In the data rows, the value 128 means zero.
Here are some points, one per row:
[121 170 255 149 128 134 114 141 110 124 112 216 102 127 123 125 114 117 132 099 116 255 107 121
 124 115 255 114 115 101 123 117 061 117 141 113 114 107 119 113 110 104 098 122 123 143 116 161
 107 144 103 114 133 186 120 111 111 103 114 124 119 121 121 128]
[130 111 147 084 117 103 128 098 126 126 164 165 124 104 100 123 128 122 116 129 116 078 136 118
 117 129 255 131 135 134 158 129 255 119 113 136 113 166 129 235 133 128 124 169 112 115 109 169
 128 114 134 130 067 073 126 134 118 150 128 135 120 125 138 112]
[105 125 112 112 126 121 117 109 118 143 121 121 236 127 224 109 097 153 137 104 107 132 097 195
 125 161 130 118 101 112 084 113 125 100 199 103 124 109 111 133 135 152 255 096 117 114 067 133
 123 087 100 138 131 126 120 129 113 174 127 134 075 137 127 112]
[150 125 111 096 129 122 124 116 103 160 129 126 084 129 093 112 235 135 123 119 081 110 116 172
 124 170 126 119 158 107 122 095 117 134 249 125 094 117 102 123 105 204 157 079 132 115 146 126
 108 255 127 127 129 144 128 103 115 204 123 128 128 130 113 096]
[137 115 116 106 124 117 103 132 159 108 130 138 244 090 098 126 117 134 139 114 092 168 116 118
 114 119 110 152 151 136 139 150 128 143 118 176 130 135 112 102 093 136 071 103 201 118 119 102
 155 104 107 184 104 165 119 142 140 160 093 131 130 095 123 102]
[133 128 117 119 135 255 220 130 106 136 108 109 112 101 121 120 135 102 132 127 103 118 103 113
 128 120 123 126 122 135 114 126 129 091 120 127 128 117 138 105 128 102 126 157 112 225 115 136
 106 128 130 255 107 110 134 127 137 121 127 126 092 143 126 131]
[149 129 093 125 080 126 129 111 113 129 149 114 104 138 091 104 132 218 133 127 092 100 124 101
 117 108 115 115 117 129 104 126 062 155 118 100 105 146 124 211 131 096 116 183 161 158 108 135
 125 113 126 101 102 178 095 129 110 082 112 132 101 132 131 115]
[175 133 188 127 109 132 112 123 255 138 117 099 111 111 176 123 142 107 130 105 132 100 137 118
 113 110 096 113 124 094 156 171 137 109 101 110 080 126 119 130 125 133 127 120 122 086 099 120
 126 170 111 128 118 116 119 108 123 125 123 134 131 122 135 255]
[117 117 087 115 121 121 130 110 162 128 122 172 119 117 137 115 152 111 140 164 099 232 145 118
 125 165 111 140 137 188 088 255 124 098 084 170 091 120 113 131 177 120 152 118 120 109 122 127
 127 154 145 115 137 161 130 107 114 130 219 130 132 117 119 102]
[118 116 102 123 132 089 127 132 108 133 107 112 087 079 129 120 255 118 123 127 183 154 095 090
 114 122 120 142 141 120 119 145 124 091 188 113 118 108 150 107 134 183 100 123 120 147 090 123
 114 074 106 099 105 085 112 174 159 086 083 117 181 134 143 111]
[120 092 107 072 136 157 104 159 106 116 167 125 120 157 144 098 115 123 142 154 117 117 101 114
 175 097 111 105 127 074 119 120 091 095 123 130 134 148 109 239 114 088 080 143 092 124 132 070
 097 124 099 098 144 121 140 096 157 124 109 134 121 109 121 111]
[098 125 144 122 146 126 123 146 138 144 106 072 172 156 099 107 098 108 151 105 100 108 132 100
 120 144 133 150 157 198 108 103 123 102 097 149 118 094 120 110 130 207 116 154 094 115 145 116
 158 130 120 094 112 136 117 129 127 064 101 138 126 160 121 110]
[179 126 109 121 118 123 110 102 104 117 110 112 205 091 171 100 137 096 118 118 123 113 151 105
 110 096 141 121 130 099 202 132 111 150 067 129 131 125 134 114 098 094 255 115 117 155 189 113
 111 159 117 110 138 096 109 106 089 092 114 128 236 115 119 134]
[126 128 099 173 124 129 147 158 117 121 100 095 109 100 116 080 131 171 146 140 129 103 104 110
 113 113 157 105 139 083 098 118 255 109 116 119 193 124 134 127 122 109 114 134 183 087 134 207
 124 110 130 111 255 255 143 118 124 116 117 122 138 120 125 141]
[088 147 111 122 113 064 117 121 143 123 147 126 203 120 104 134 115 144 127 152 160 125 132 101
 152 120 117 134 117 121 125 104 103 118 107 109 120 127 139 123 142 190 098 132 086 120 119 157
 147 140 134 228 100 178 131 115 130 119 124 126 171 122 119 110]
[126 131 116 201 118 108 115 145 120 115 114 114 105 122 089 121 113 104 111 113 159 149 113 255
 121 105 107 124 226 105 105 123 120 129 139 131 124 134 126 099 126 098 156 255 114 125 103 115
 116 154 124 113 109 124 126 118 112 219 117 129 147 108 160 116]
[118 138 128 187 126 105 100 117 121 125 127 126 121 188 124 235 122 129 119 126 126 152 112 124
 144 118 070 131 116 151 182 121 255 135 135 120 100 152 113 165 120 122 129 096 095 255 123 085
 118 138 123 107 184 200 107 108 125 113 129 119 105 124 136 118]
[196 125 110 111 130 106 145 123 126 132 132 112 162 087 105 105 120 100 138 128 148 163 124 086
 122 147 118 147 091 215 115 095 106 106 105 149 111 098 155 124 110 141 117 117 104 132 116 116
 101 107 138 078 117 197 132 127 126 255 100 128 106 126 114 126]
[118 126 128 133 124 130 131 119 120 125 123 118 106 082 116 133 106 134 153 156 109 077 133 255
 125 154 130 166 094 112 119 126 119 120 082 131 125 110 182 112 120 152 080 050 127 133 096 123
 112 129 134 084 097 128 109 098 130 096 123 121 144 157 091 118]
[112 142 072 114 136 092 236 169 108 124 124 118 097 100 176 112 121 100 126 061 127 124 116 118
 179 124 141 117 150 133 163 111 123 255 100 122 114 118 119 104 123 124 121 129 117 107 124 113
 125 118 075 114 119 124 156 113 247 119 238 123 099 136 136 129]
[135 113 125 132 141 094 075 133 116 122 128 105 107 117 243 127 114 215 109 138 116 103 082 114
 121 110 133 124 107 166 147 108 116 121 136 129 118 124 130 081 099 111 072 178 147 138 188 151
 110 132 148 130 111 099 133 129 130 125 253 138 118 122 128 117]
[153 117 111 103 127 124 130 205 109 120 111 106 090 187 110 255 131 121 118 138 114 111 102 119
 106 112 137 109 107 128 167 119 112 090 113 126 127 211 105 088 135 106 210 113 138 068 125 125
 115 103 123 119 080 191 129 120 141 111 121 109 122 118 113 116]
[135 139 127 152 133 138 050 157 084 123 113 114 108 202 101 088 118 124 159 146 155 111 156 087
 122 148 136 150 115 136 119 139 121 146 106 128 114 134 173 108 123 165 130 119 126 103 111 102
 157 123 102 196 152 101 160 156 117 142 129 104 142 153 141 124]
[097 130 120 094 115 143 125 088 150 126 109 100 165 173 099 158 133 095 154 137 227 095 098 100
 123 140 144 124 127 088 100 128 106 129 106 157 131 092 163 095 132 123 105 110 177 140 164 132
 175 118 126 104 121 125 112 078 108 157 125 109 078 110 162 112]
[168 120 099 105 130 102 127 123 139 137 126 146 096 122 130 126 058 127 122 116 123 165 143 103
 122 138 113 143 111 127 104 229 134 132 150 116 255 112 124 101 198 124 126 119 119 130 109 129
 126 238 120 113 100 100 128 121 129 117 080 124 100 122 135 139]
[102 127 082 152 142 118 124 113 251 117 133 129 116 114 085 114 112 130 128 134 123 113 139 113
 139 128 146 133 125 136 147 121 101 120 179 126 150 186 131 112 098 111 151 115 117 117 124 111
 114 146 139 121 149 096 121 123 128 112 114 123 113 132 119 255]
[112 124 109 134 118 101 127 134 087 132 117 116 143 114 138 118 110 112 116 129 095 102 225 114
 117 127 126 099 120 107 133 124 111 116 176 175 087 132 106 104 187 092 116 115 129 186 145 140
 137 124 124 101 122 114 131 133 118 135 110 124 161 108 117 255]
[112 214 164 125 123 100 087 145 127 120 182 152 084 119 125 112 126 130 117 082 104 102 120 114
 168 111 105 124 113 107 077 121 122 092 101 136 122 109 120 149 126 108 194 119 194 146 176 107
 116 109 214 123 119 096 176 113 255 126 093 131 118 133 123 105]
[150 123 124 092 135 101 108 119 104 144 131 126 117 170 105 106 140 110 126 129 187 140 159 255
 120 124 127 128 098 165 146 132 112 119 114 114 122 122 118 138 129 117 113 110 119 101 196 123
 174 103 128 209 201 122 135 223 134 087 115 122 100 136 177 135]
[104 126 115 192 160 192 108 128 120 122 094 127 110 106 182 132 133 167 115 116 150 127 123 119
 146 139 105 126 114 154 158 126 091 169 118 139 126 148 112 255 137 128 106 145 167 104 167 156
 116 127 127 108 103 120 151 114 106 127 067 126 115 120 134 113]
[150 108 255 124 127 117 204 158 112 122 124 116 170 118 138 119 123 119 124 255 129 137 118 113
 147 122 098 123 167 130 144 143 129 255 191 124 126 120 132 122 127 117 180 142 124 111 119 132
 124 117 225 114 126 107 136 131 199 113 114 126 111 139 133 129]
[123 110 132 138 138 078 137 106 086 122 123 131 110 201 134 095 108 106 133 110 193 126 156 094
 112 139 108 160 138 129 100 097 129 115 119 128 113 115 146 131 117 122 116 105 147 080 116 106
 141 129 146 222 113 141 071 119 113 114 128 143 146 141 133 129]
[129 125 117 115 181 157 127 183 111 123 202 153 123 141 137 122 114 164 112 143 123 123 124 119
 195 130 101 123 138 142 190 123 106 096 120 092 127 091 125 171 120 134 109 152 205 140 148 163
 116 115 109 100 128 091 107 111 092 131 171 124 123 131 146 129]
[119 125 131 129 117 115 127 092 113 132 133 130 113 074 142 255 118 118 154 114 105 097 185 094
 121 145 131 150 180 107 097 121 080 149 110 119 131 100 173 126 118 132 097 138 119 111 096 126
 126 121 129 148 255 072 124 152 106 145 114 202 117 143 121 102]
[119 126 119 141 171 174 122 133 130 119 202 192 109 114 200 117 137 213 134 124 143 104 135 109
 110 146 108 106 117 114 144 117 132 145 110 129 116 127 110 093 141 111 099 175 092 100 181 101
 115 109 123 106 115 120 097 114 111 124 095 110 105 128 125 103]
[120 127 121 119 140 154 232 111 223 121 131 128 118 255 167 115 126 123 112 115 103 108 133 144
 123 122 134 116 124 139 093 119 117 164 115 120 129 117 145 111 121 111 101 103 128 192 116 147
 096 114 131 120 120 108 220 243 091 142 104 131 229 126 117 088]
[115 123 119 140 122 231 102 103 108 140 118 117 094 101 086 122 063 119 110 124 183 155 123 096
 122 115 113 135 134 096 110 116 135 108 159 112 100 123 139 116 118 157 125 092 108 103 128 120
 193 123 131 055 104 113 094 234 161 133 183 130 179 128 133 109]
[088 120 210 102 115 092 131 085 097 113 104 138 074 115 075 066 114 125 119 095 103 081 108 103
 116 107 064 109 133 146 213 147 119 101 098 118 121 231 120 081 123 097 153 093 103 133 109 180
 105 103 108 108 126 121 130 121 092 133 116 141 082 106 123 078]
[128 127 113 188 115 078 131 138 127 152 111 111 184 084 093 125 107 093 091 128 120 118 089 120
 115 182 116 107 111 107 097 117 124 114 121 066 111 111 088 119 125 117 078 097 104 116 131 113
 153 104 132 157 104 084 151 094 094 120 122 109 132 173 097 097]
[128 135 145 158 117 121 113 126 184 145 119 143 137 115 109 122 203 109 136 125 113 155 217 120
 123 132 113 134 121 135 116 118 118 110 151 167 255 127 115 142 200 099 124 114 116 125 124 109
 128 132 127 120 104 120 118 140 110 116 250 124 108 119 113 104]
[146 138 106 102 107 182 128 107 087 128 127 176 156 136 112 121 173 099 120 117 119 176 117 118
 118 094 093 158 101 147 103 087 141 130 148 165 135 133 125 097 095 184 097 136 120 097 099 129
 183 097 149 070 124 105 153 086 097 082 125 139 149 128 142 137]
Along one direction, these points spread out more than along any other. Take the direction at right angles to it along which they spread out most. Go by this last direction. Where along it does each point below lie, from 0 to 99? 50 is the average, and the first point above lies past it. One standard deviation of the points above along it is 16.
[119 126 119 141 171 174 122 133 130 119 202 192 109 114 200 117 137 213 134 124 143 104 135 109
 110 146 108 106 117 114 144 117 132 145 110 129 116 127 110 093 141 111 099 175 092 100 181 101
 115 109 123 106 115 120 097 114 111 124 095 110 105 128 125 103] 41
[118 138 128 187 126 105 100 117 121 125 127 126 121 188 124 235 122 129 119 126 126 152 112 124
 144 118 070 131 116 151 182 121 255 135 135 120 100 152 113 165 120 122 129 096 095 255 123 085
 118 138 123 107 184 200 107 108 125 113 129 119 105 124 136 118] 45
[126 128 099 173 124 129 147 158 117 121 100 095 109 100 116 080 131 171 146 140 129 103 104 110
 113 113 157 105 139 083 098 118 255 109 116 119 193 124 134 127 122 109 114 134 183 087 134 207
 124 110 130 111 255 255 143 118 124 116 117 122 138 120 125 141] 37
[129 125 117 115 181 157 127 183 111 123 202 153 123 141 137 122 114 164 112 143 123 123 124 119
 195 130 101 123 138 142 190 123 106 096 120 092 127 091 125 171 120 134 109 152 205 140 148 163
 116 115 109 100 128 091 107 111 092 131 171 124 123 131 146 129] 38
[120 092 107 072 136 157 104 159 106 116 167 125 120 157 144 098 115 123 142 154 117 117 101 114
 175 097 111 105 127 074 119 120 091 095 123 130 134 148 109 239 114 088 080 143 092 124 132 070
 097 124 099 098 144 121 140 096 157 124 109 134 121 109 121 111] 38
[135 139 127 152 133 138 050 157 084 123 113 114 108 202 101 088 118 124 159 146 155 111 156 087
 122 148 136 150 115 136 119 139 121 146 106 128 114 134 173 108 123 165 130 119 126 103 111 102
 157 123 102 196 152 101 160 156 117 142 129 104 142 153 141 124] 27
[119 125 131 129 117 115 127 092 113 132 133 130 113 074 142 255 118 118 154 114 105 097 185 094
 121 145 131 150 180 107 097 121 080 149 110 119 131 100 173 126 118 132 097 138 119 111 096 126
 126 121 129 148 255 072 124 152 106 145 114 202 117 143 121 102] 41
[137 115 116 106 124 117 103 132 159 108 130 138 244 090 098 126 117 134 139 114 092 168 116 118
 114 119 110 152 151 136 139 150 128 143 118 176 130 135 112 102 093 136 071 103 201 118 119 102
 155 104 107 184 104 165 119 142 140 160 093 131 130 095 123 102] 42
[105 125 112 112 126 121 117 109 118 143 121 121 236 127 224 109 097 153 137 104 107 132 097 195
 125 161 130 118 101 112 084 113 125 100 199 103 124 109 111 133 135 152 255 096 117 114 067 133
 123 087 100 138 131 126 120 129 113 174 127 134 075 137 127 112] 58
[149 129 093 125 080 126 129 111 113 129 149 114 104 138 091 104 132 218 133 127 092 100 124 101
 117 108 115 115 117 129 104 126 062 155 118 100 105 146 124 211 131 096 116 183 161 158 108 135
 125 113 126 101 102 178 095 129 110 082 112 132 101 132 131 115] 37
[130 111 147 084 117 103 128 098 126 126 164 165 124 104 100 123 128 122 116 129 116 078 136 118
 117 129 255 131 135 134 158 129 255 119 113 136 113 166 129 235 133 128 124 169 112 115 109 169
 128 114 134 130 067 073 126 134 118 150 128 135 120 125 138 112] 45
[098 125 144 122 146 126 123 146 138 144 106 072 172 156 099 107 098 108 151 105 100 108 132 100
 120 144 133 150 157 198 108 103 123 102 097 149 118 094 120 110 130 207 116 154 094 115 145 116
 158 130 120 094 112 136 117 129 127 064 101 138 126 160 121 110] 35
[133 128 117 119 135 255 220 130 106 136 108 109 112 101 121 120 135 102 132 127 103 118 103 113
 128 120 123 126 122 135 114 126 129 091 120 127 128 117 138 105 128 102 126 157 112 225 115 136
 106 128 130 255 107 110 134 127 137 121 127 126 092 143 126 131] 44
[102 127 082 152 142 118 124 113 251 117 133 129 116 114 085 114 112 130 128 134 123 113 139 113
 139 128 146 133 125 136 147 121 101 120 179 126 150 186 131 112 098 111 151 115 117 117 124 111
 114 146 139 121 149 096 121 123 128 112 114 123 113 132 119 255] 80
[123 110 132 138 138 078 137 106 086 122 123 131 110 201 134 095 108 106 133 110 193 126 156 094
 112 139 108 160 138 129 100 097 129 115 119 128 113 115 146 131 117 122 116 105 147 080 116 106
 141 129 146 222 113 141 071 119 113 114 128 143 146 141 133 129] 29
[088 120 210 102 115 092 131 085 097 113 104 138 074 115 075 066 114 125 119 095 103 081 108 103
 116 107 064 109 133 146 213 147 119 101 098 118 121 231 120 081 123 097 153 093 103 133 109 180
 105 103 108 108 126 121 130 121 092 133 116 141 082 106 123 078] 55
